One turn moves each row of this set onto another row. After a few examples, where does it send each row asked below?
devit: [  4  39   9 -12   1  -7  20 -12  -1  -1  -7  16   7   1   3  -4  20]
bik: [  6  -1  -6   0   8 -15  -6   1 -19 -24 -12  15  -4  -7 -10 -11  17]
rak: [ -4  34  18  -3   3 -19  13  -5  -5   2  -8  10   3  17   4 -10  22]
Bav: [ -8 -16  16 -19  10  -5  -3 -13  -1   7  -9  10  -1 -12   7  20  -4]
meri: [  0 -21   7 -21  15 -13  -3 -11  -3   0 -16   8   1  -8  10   6 -11]
rigar: [ -8 -25  11   4  -6 -17   5 -13  -7  12  -2   3  -1 -12  14   0   0]
vube: [  3 -16   6   4   8 -10  11  -4  -6  11 -12  17   4 -23   6   9  -4]
vam: [  1  36   6 -14  -5  -7  13 -22   3  -9  -1   7   5  -3  12 -18   8]
mebu: [  2 -24   2   2   1 -12  12 -16  -1   6  -3  13   4 -20  13  -1  -6]
Matud: [  3  31   4   0  10 -13  -4 -16   3 -10   0  11  -1  -9  -8  -2  32]
tof: [  0 -14   6  -9   0 -14  17 -19  -6   7  22  -3   4  16  11  -5  18]
vir: [ -6 -18  15   7   2 -15   4  -1 -13  17 -11   7   0 -15   7  10   2]
Gulat: [ -5 -25  18 -13   0  -6   3 -16   1  10  -8  13  -1   2  -3  16   2]
tuge: [  9  -5  -3  -2  24  -9  17 -12   3  -8  12  17   9   3   7 -16 -10]
lus: [ -7  21  10 -13   3 -12   2 -15   1   0  34  16   6   4   9   5  13]
Fop: [ 13  20  -2 -13   0 -17  -3   5 -23  -6   0   7  12  10 -11 -14   2]
vok: [  2 -30  10 -14   5 -14   3 -14  -2   3 -14  12   2   6   0   2  -5]
sebar: [  3  22   1   1   1 -21 -10 -21   0 -14   0   1  -2   2  -4 -19  28]
tapal: [  2  13   5  -9  -1 -11  18 -16  -5  -4  29   2  -3  21  -4   2  -2]
zud: [  8  26   1 -16  16 -14  11   3 -21  -5   9  -3   0   6  -2   8  -7]
Bek: [ -1  24   2 -25   6 -22  -7  -2 -20  -1  16  -3   7  -1  15  -1  12]
Zari: [ -8  30  15  -6  -4 -19   5 -16  -2  -6  -2   1   0  13  12 -24  10]
fetu: [ -1 -16   4  -9   9 -16  17 -14 -13   0 -32  11   2  -3  11  -5   5]
Todam: [ -6 -17  11  -3  -8  -1  19 -25  -4   4 -22  16   0  -1  -2  -1   5]
Lut: [  0  25   9   6   3 -18  -7 -15   0  -8  -1   6  -3   4 -12  -8  33]
lolas: [  7  17   6  -2  -3  -7   6  -8  -1  -4  19  27  11  15 -17  -8   3]
kefoz: [  6  28  -3  -5   8 -16  -6 -22   4 -16   1   5   0 -10   0 -13  26]
Zopog: [ 15  17  -5 -12   9 -12  19  -7 -11 -11  14   6   3  15  -8  -5 -11]
fosov: [ -5  23  11 -14   6 -13  10  -6 -16   1  24  -7  -6  12   3  14   3]
Kupet: [-15   0   7  -2   0  -7  -5 -18  -2 -17  19  15 -12 -12   5   7  29]
zoz: [-18  -6  14  -9  18 -15   6 -15  -8   1 -21   8  -4 -12  23   4   1]
Bal: [  2  16   7  -4  21   5   2   5 -15   0  -4   7   6 -14  -7   2 -13]
Zoked: [ -7   6  17 -10  -4   0   3  -3 -25  16   5 -13   1  -2  -3  12  14]
bora: [-10   5   2  -9  10 -17 -14  -3 -20 -19   0   2 -10 -17   9   2  24]
zaba: [-23  -7  20  -2   1   0   9 -26   1   5 -12  13  -6 -10  10   8   0]
fedud: [  0  -6   0   7  -2  -6   3 -14  -1 -22   6  27  -5  -1 -15  -6  21]

bora turns into bik
vir turns into vube
Where do these go?
zud turns into Zopog
Lut turns into Matud
Bek turns into Fop
vok turns into Gulat
tof turns into Zoked
vam turns into Zari
fetu turns into Todam

